128 stands for zero in the data rows.
Some points:
[121 133  69  82 142 132  89 194 167 199 157 109  42  45 127 107 125 104
 165 145 166 135 101 159 220 118 122 107 215 100  94  86  90 100 157 153
 120 151 168 137 131 115 152 150 200 116  87]
[ 64 128 115 104 165  60 147 127 140 148  92 185 142 136 127 159 107 205
 171 150 156 109 116 233 130  76 100  81 105  70 138 108  88 116  85 140
 144 145 131 151  80 109  57 108 109 152 184]
[ 98 157  57 156 104 149 166 108 125  90 156  12 209 188  80 124 147 170
 107 131  90 154 113  82 117 164 176 109 103  95 145  45 196 121 204  91
  53 169 112 151  94 115 142 157 113 157 157]
[156 148 170 116 155 181 158 184 107 175 131 130 181 110 199 148 137 141
 133 133 124 111 144 124 104 171  67 108 159 103  67 153 162 100 186 125
 103  74  66 160 114 108  92 112 131 103 107]
[ 69 132  69 144 106 102 143  53 178 140 115  75 111  95  91 146 131 170
  97  75  83 120 128  55 160  81 113 118 131 208 129 134 147 199  73 100
 151 124 132 148 122   7  58 178 180 162 105]
[151 113 109 192 159 138 116 157  98 142 101 204  72 149 154 205 110 141
 173 132 179 238 216 135 135 110 153  95  68 241  85 118 148  80 143 100
  86 205 155 191 140 164 179 170  92 101 156]
[175  85  99  58 131  96 121 107  92 141  92  81 144 166  73 155 203 132
 155  54 139 108 164 129 138 157 113 154 142 122 104  66 162 166 163 161
  81 106  75 133 207  31 134 149 123  66 152]
[149  68 154 154 180 133 196  68  78 172 194 133  29 212 138  95 188  81
  85 152 157  62 136 158 107 144  91  81  87 131 110 160 154 175  95 145
 208 156  41 116 170 152  97 106  66 141 161]
[172 130 163 128  67 181  97 107 197 121 188 200 121 129 144 168 123 129
 153 145 170 200 189 134 127 115 143 109 119  87 165 163 109  75  71  81
 141 167  84 195 205 139 186 238 155 165 145]
[172  98 114 139 196 110 179  96 111 113  57 142 120 165 171 103 178 165
  79  78 129 151 132  50 172 186  99 138  88  85 181 175  88 138 227  79
 151  98 119 131 113 138 153 115 166 130  86]
[123 183 139 172 145 158   6  91 104 157  87 139 121 156  49  21 136 135
 178 185 171 124 102 103 114  77 136 187  88 110  95  82 105 143 167 130
  84 106  59 154 200 154 112 168 173 112 119]
[ 69  89 185  81 168 136 144  90 146 177 108 176 136 150 166 138 122 161
  62  88 165  97 106 133 106 115 159 175  89 134  94 116 144 140 180 126
 128 197 168 187  72 106  97 152 167 105  99]
[ 75 139 128 151 168 121 147 149 118  91 157 141 111  79 178 130 155 121
 130  57 150 212 128 165  61 144 117  90 142 133 169  83  83 119  99 107
 147 168  82  80  78  98 119 114  58 135 110]
[129 179 123 157 103 119  72 136 178 120  94 129  87 126  38 141 157 158
 161 108 155 173 173 121 139 153 128 139 201 122 109 166 159 131 129  86
 162 145  84  88 134 129  98  80  76 189 164]
[133 118 103  77 106 142 153  79 141 167 136 109  79 124 185 103 206 159
 164 127 121 122 122  93 113  81 160  52 149 164 150 194 116 173 149 177
 165 165  60  99 151 194  98  51  82 204  79]
[148 161 133 126  90 151  96 159  86 163 147 161 178 121 101 116 152 170
 126  74 181 108 130 132 161  38 153 151  89 152 137 136 228 198 109 137
 106 121 141 119 108 111 133  71 125 114  69]
[111 170 132  71 139 148 107 168 138  48  78 224  80 120  93 158 169 133
  34 149 124 154 111 174  78 203  85 138 117 147 121  76 133 104  64 132
  49 144 121 157 164 190  88 171 122  96 160]
[159  64 183 159 137 162 156 157 182 127  79 131  65  74  85 100 146  71
 134 126  94 145  55 161  64  71 179 106 170  99 127 110 126 125 169 115
  70 141 179 192 129 127  92 123 124 125 109]
[146 100 161  66 138 145 135 111 237 168  46 153 105  81 134  86 102 141
 176  67  62 144 106 117 124 181 159 111  93 167 139 111 129 210 150 158
 120  95 106 140 173 146 201 120 174 112 155]
[ 45 100 176 120  42 100 132 170 196  55 180 141 182 175 130 118 118 180
  70 171 117  93 205  53 113  92  75 128 158 135 123  89 125 132 164  94
 146 104 186 134 139 120 121 159  99  91  86]
[159 246  94 142 154 218 127 133 162  95 104 153  70 135 126  52 178 110
 163 146 181 123 130 133  36 177 129 128 140  52 136 133 144 143  87 134
 169 142 158 165 135  98 160 107 132 110 100]
[139 151  69  58 150 176  88  80 104  89 128  41 173 102 125 138 141 136
 138 182 119  95 158  82 135 170 149 180 142 148 128  96  36 164 113  56
 124 152 199 149 154 152 227  72  83 123 135]
[ 73  88 115 214 160 204  87 181 140 170  87 122 143 127 205 118 158 198
  63 178 137 116 160  60  68 119 162  83 173 179 101 151  70 123  90 149
  99 201 145 129 122 164 126 125 198 156 197]
[202 134 179 108  62 145  77 179 163 122  87  91 128  98  86 151 119 126
  27 144  79 156  93 115 124  95 173 103  59  73  95  78  70 191 123  98
  95  52 110 134  79  88 117 101  66 114 100]
[123 133 149 148  88 116 221 147  83 170 169  81  54  41 121  79 138 138
 175 121  70 118 205  98 112 140 180 192 116 146  94 109  95 171 137 159
  78 112 110 133 129 118 159 163 154 163 115]
[ 43  95 159 130 142 160 165 142 117 155 143  83 144 150  76 192 162 144
  58 114 120 152 123 186 137  79 165 178 150 115 112 167 163 103  97 127
 162  76 199 120 112 158  73 121 150 131 113]
[ 71  97 176 159 125  93 132 186 166  69 155  60 109  55 192 153  85 163
 119 118 120  38  89 142 126  87 166 204 102 102 147  99 154 150 152  69
 145  34 117  73 186 136  70 137  91 108 195]
[ 80 152 198 106  58 168 158 119  77 181  82 137 180  96 130  67 136 120
  96 101 113 155 127 107 156 162 159 183 174 111 142  63  81  67 114 104
 147 124 190  91 143  74  76 167  41 143 188]
[ 63 169 113 177 140 138 104 142  98 101 130 196  43 158 148 180  90 113
 147 176 115 162  85  83 136  98  97  38  90  82 119 160 160 191  83 214
  43  99 190  69 137 158 163 148 113  72 163]
[126 106 179 160 153 164 101 178  85 146 177  72 112 165  90  95 111 188
 225  43 153 126 148 160  49 173 110 124 164 110 135 139  56 170 114 161
  89 174 134 207  90 239 101 104 160  48  29]
[164 144 109  45 129  78  28 128 146 181 200 104 161 121 125 179 114  74
 120 197  62 130 145 152  91  85 113 187  97 183 255 148  97 122 210 180
 158 147 115 191 151  46 164 108  86 154 142]
[ 71  96  93 167  90 194 147  95 166  93 211  94 132  86 124 133 178 111
 116  86 189 152 130 125 130 132  97 116  77 128 116 129 101  99 147 141
 137 102 140 104 104  98 135  90 188  83 204]
[116 237 135 106 100  77  90 110 126 116  91 144 150 100 128 185 124  23
  73  93 179  59 158 130 107 134 142 142 100 127  77  71  67 132 161 132
 139 129  47  88  72 185  89 170 177  95 118]
[ 43  81 179 113 152 135 149  82 126 116 184 196  90  80 127 109 114 145
 141 188 128 190 168 172 184 113  61  60  82 135 200 157 141  86 157 133
 172 178 127  38 159 168 125 162 148 163  93]
[128 148  84 216 162 170 129  30 119 169  40 127 154  77 113 157  99   0
 106 154 148  84  46 167 117 115 113  82 113 133 138  75 165  63  91 150
  89 124 145 127 151 131 125 165 103 124 107]
[ 86 117 124 157 131 209  93 115  84 111 161 147 110 174 225 110 116 112
  99 117 116 199 121 161  87 193 117 129 160 153 126  99 145 209  64  82
  96 149 189  27 135  88  59  93 212  70 101]
[123  67  69  96  55 145 145 153  66 110 163 191 114  60 159 168  85 161
 151 179 130  46 134 127 171 139 140 153 124 136 117  16 119  66  97 130
 182  82 117 138  58 122 100  74 120 124 131]
[112 161 178 145 102 108  79  56  29  81  75 110  73 140 187 123 175 129
 129 184 153 161   0 163 153 175  64 112  97  72 140 184 204  57 109 200
 116 106 109 147  87 119  83 165 168 122 151]
[159  65  74  71 171  70 133 142 109 137 163 155 138 127  33 106 133 122
 206 118 146 199  54  31 157 161 175  83 178 174 127 182  70 107 130 127
 145 131 132 143 199 194 137 117 100 121 145]
[175 100 204 164 116 122 192 170 122 171 144 136 152 131  91 193 174 124
 110 174 195 114  87 112 107 115  99 151 128 128 160 141  97 153 171 164
 157 171 151  55 153 100 180 104 143  82 120]
[167 155 154 151 125 111 141  87 102  50 109 128 160 126  64 215 132 108
 169 143 127  90 125 199 170 131 125 172 162 128  77 110  71 117 107 125
 127  90 165 124 110 134 124  74 154 194 123]
[161 128 115  86 152  93  87 144  98  96  58 108 180  46  86 136 189 110
  89 163 174 116 154 125  70 102 146 128 139 114  93 109 201 116  53 138
 123  86 108  69 135 139 146 178 199 139  96]
[165 212 159  99 167 168 138 131 144 132 182 126 180 150 154 107 183 118
 108 114 125  97 148  98 160 135 119 124 142  73 121 122 168  90  54  63
  17 117 178  87 119 138  87 129 131  86 166]
[146 189 118 158 175 123 131 113 105  89 122 127 138 125  99 152 139 132
 135 147 103 128 174 114 149 183 163  50 155 159 125 206  69 103 113 117
 126  81 131 145 106  59  54 176 169  56 122]
[154 116 125 141  88 130 116  58 164  97 162 174  97 183 149 128  99 151
 112 174 100 145 139 138 152  99 108 140 209 169  97 150 152 140  97  77
 147 145 202 105  20 140 168  63 133 108 194]
[150 163  70 130 129 161  96 136 178 110  34  55 125 196 168 178 116  87
 140 179  95 141 174 149 145 112 169 125  85  92  97 139  73  85 142 191
 194 136 184  79 134 190 130 137 107 145 148]
[125  95 160 143 127  79 176 160  80 189 130 102 131 123 141 126 158 138
 173 126 131 155 115  97 113  52   0 102 149 148  78 122 105 181 135 134
 198 169 163 189 197 100 121 167  86 172  89]
[136 120  69 148 157  64 143 134 172 130 185 184  58  94 162  83 122 153
 107  90 112 169  93 156 137  87 106 125 135 162 111  86 151  55  84 156
 143  76 206 168 108 192 119 167 122 192  90]
[116  99  96 123  79 131 196 200 110  92  50 111 161 209 191  98 142 139
 126 148 122 128  60 214 239 139 149 184 132 134 117 163 132 119  78 198
 198 135 104 152 142 108 169 111 105 104 117]
[147 176 204 143  85  61 194 157 168 189 131 116 201 152 113  48 134 115
 175 128 118  96 127 149  54 183 102  66 152 226 127 142 105 109 137 173
  93 104 186  85  74 158 150  96 160 119 145]
[ 77 148 182 126 202 215  74 165  65 132 161 100 203 179 164 115  88  80
 121  87 128 117 145 124 115 166 117 115 106 127 122 124 180 147 129  90
 129   9  40 135 130  69 201 161 124 109 132]
[140 138  68 178 108  74 120 125  77 250  77 151 126  97 144 202 143 159
 140 111  61 171 159 131 139 163  88 142  97 123 196 142 125 164 145  72
 147  98 132 156 195 187 167  62 111 131 140]
[123  48 141 152 151  25  97 113 203 126 143 126 154  99 130 131 134  53
 177 187 122 148 142  58 136 153 164 179 123  81 161 145 157 100  93 127
 139 186  71 102 131 112 166 131  67  59  54]
[ 83 138 103 116 101 152 124 150 117 113 204 152 116 181 140 158  63 171
  86  80 103 121 140  96  69 149 170  57 145  97 127 136 165  41 150 143
 113 130 171  98 153  87 131  54 179 134  85]
[124 183 113  91 137 196 189 110 133  79 183 181 226 184 154 132  92 162
  93 171 157 171 104 148 106  35 122 144 173 118 145 105 114 145  99 194
  59  82  72 125 117 145 102 113 179 114 148]
[173  90 167 142 102  77 123  95 151 136 130 134 111 180 192 197 167 128
 202 164 164  98  96 143 109 176 203 111  98 130 181 140 129 158 178 137
 141  60 172 115  95 188 127 185 158 214 101]
[178 114 135 139 114  99 181  56 140 127 184  89 114 131 110 117  48 135
 102 127  62 175 136 186 179 103 133 116 200  88  69 171 148 149 200 123
 222 144 123 128 111 176 152 155  65  47 181]
[ 52 154 124 114 137 101 169 116 151 147  75 109  62 180  99 106 104  57
  85 155 136 127 136 142 186 149 117 130 179 154 173 127 153 110 128  69
  96  98  87 198 114 153 137  64 154 159  77]
There is one direction along which these points spread out most. For each point below, how far along it does it lie, from 0 to 99? 50 is the average, and the first point above lies past it. One standard deviation of the points above along it is 16.
[193 116 131 101  81 144 145 131 139 161  86  89  42 171  20 167   0  98
 178 123 159 177  59  46 111 215  96 148  65 131 139 220 108  59  90 119
 164 168  89 127 112 144 181 160 138 112 134] -> 70
[200 131  55  87 126  97 107 185 155 130 121 122 150 102  88  56  89 186
 126 183 194 102 132 160 166 168 167 217  67 199 144 164 121 125 170 130
  84 102 135 108 123  81 102 148  33 166  83] -> 58
[127 129 118 111 117  36 158 125 126 139 124  80 134 170 185  56  78 186
 125 107 173 115 165 191  63  91 142  97 110  90 163 139 185 119 137  82
  94 145  89 133 131  81 140 121 148 115  85] -> 50
[111 108 177 168  82 176  85 185  77 114 186 139 220 166 131  74 187 121
 149  77  50  54 107 126 120  84 114   8 133 112 155 119 186 182 150  94
 121 169  82 177  84 133 100 134 172 103  75] -> 39
[150 192  86 147 193  98 158 169 153 158 169 178 189 175  89 137  78 114
 135 148 106 104  83 118 171 164 132 190 128  99 133 103 147 147  99 107
 195 222 110  67  83 144 165 171 154 159 154] -> 52
[171 142 139 115 231 194 101 104 110 141 132 119 168 115 109 117 131  96
 121 154 140 137 186  73 121 150 181 130 148  90 186 101 151 215 185 227
 168  99 128 153  77 104 134 128  54 115 139] -> 52
[213  58 167 186 147  65  81 119 136  79 152 107 123 149 167 106  66 100
  76 100 181 174 156 100 182 153 120 134 125 124 122  90 123 113 111 200
 190 137 157 157 150 137  72  61 138 209 179] -> 61
[115  83 156 133 152 135  96  60  76  88 104 132 190  77 128  99 108 181
 131  97  63 100 125 149 138  64 103 122 113 144  96 166 122  83  77  85
 123  86 107  79 108 132  93 113  99 128  67] -> 42
[139  51  39 158 100 120  98 118 149 166 130 167 143 190 108  75 154  34
 137 130 137 109 114 167  77 145 118 172 109 136  57 204  61  97 149 122
  84 110  84 139  90 145 143 129 119 162 134] -> 58
[169 145 114 101 168 129 153 129 133 120 104  75 106 158 159 147 179 141
 153  98  47  99 156 100 139  47 140 173 122 164 143 108 122  57  84  92
 163 135 134  85  99 136 121 145 128  93 169] -> 51
[ 71 126 179 118 117  94 102  82 123  75 190 174  36 151 161 196 129 160
 146  81 134 139 104 136 117  99 176 137 178 166 129 138 153 103 162 143
  92 135  82 116 201  81 225 170  79 122 146] -> 60
[120 184 108 104 147 107 139 122 186 114 105 127 182  55 137 179  95  99
 136 136 152 115  99  75 167 147  84 126  77 157  75 151 189 134 162 138
  92 139 114 176 213 165  93  75 111 164 142] -> 53
[122 147 122 119 102  51 149 175  72  37 134 184 120  88 106  59 118  45
 203 154  69 125 143 119 147  64 133 186  79 133 112 196 104 142 160 145
 153 167 144 155 167  93 135  98 142 183 164] -> 68
[144  70  64 110 120 135  99 152 158 148  78  83 109  69  98 136  96 146
 122  73  17  59 192 134 204 186  76 146 111  53 111 116 119 159 150  94
  99 185 130  55 143  49 194 125 119 239 161] -> 60
[164 113 122  73  44 147 172 160  83  93 117  76 144  52 130 105  37 136
  51  30 200   9 122 167 120 107 138 144 218 132 220 123 128 169 105  87
 153 130 170 168  95 157 120 161 140 113 163] -> 39
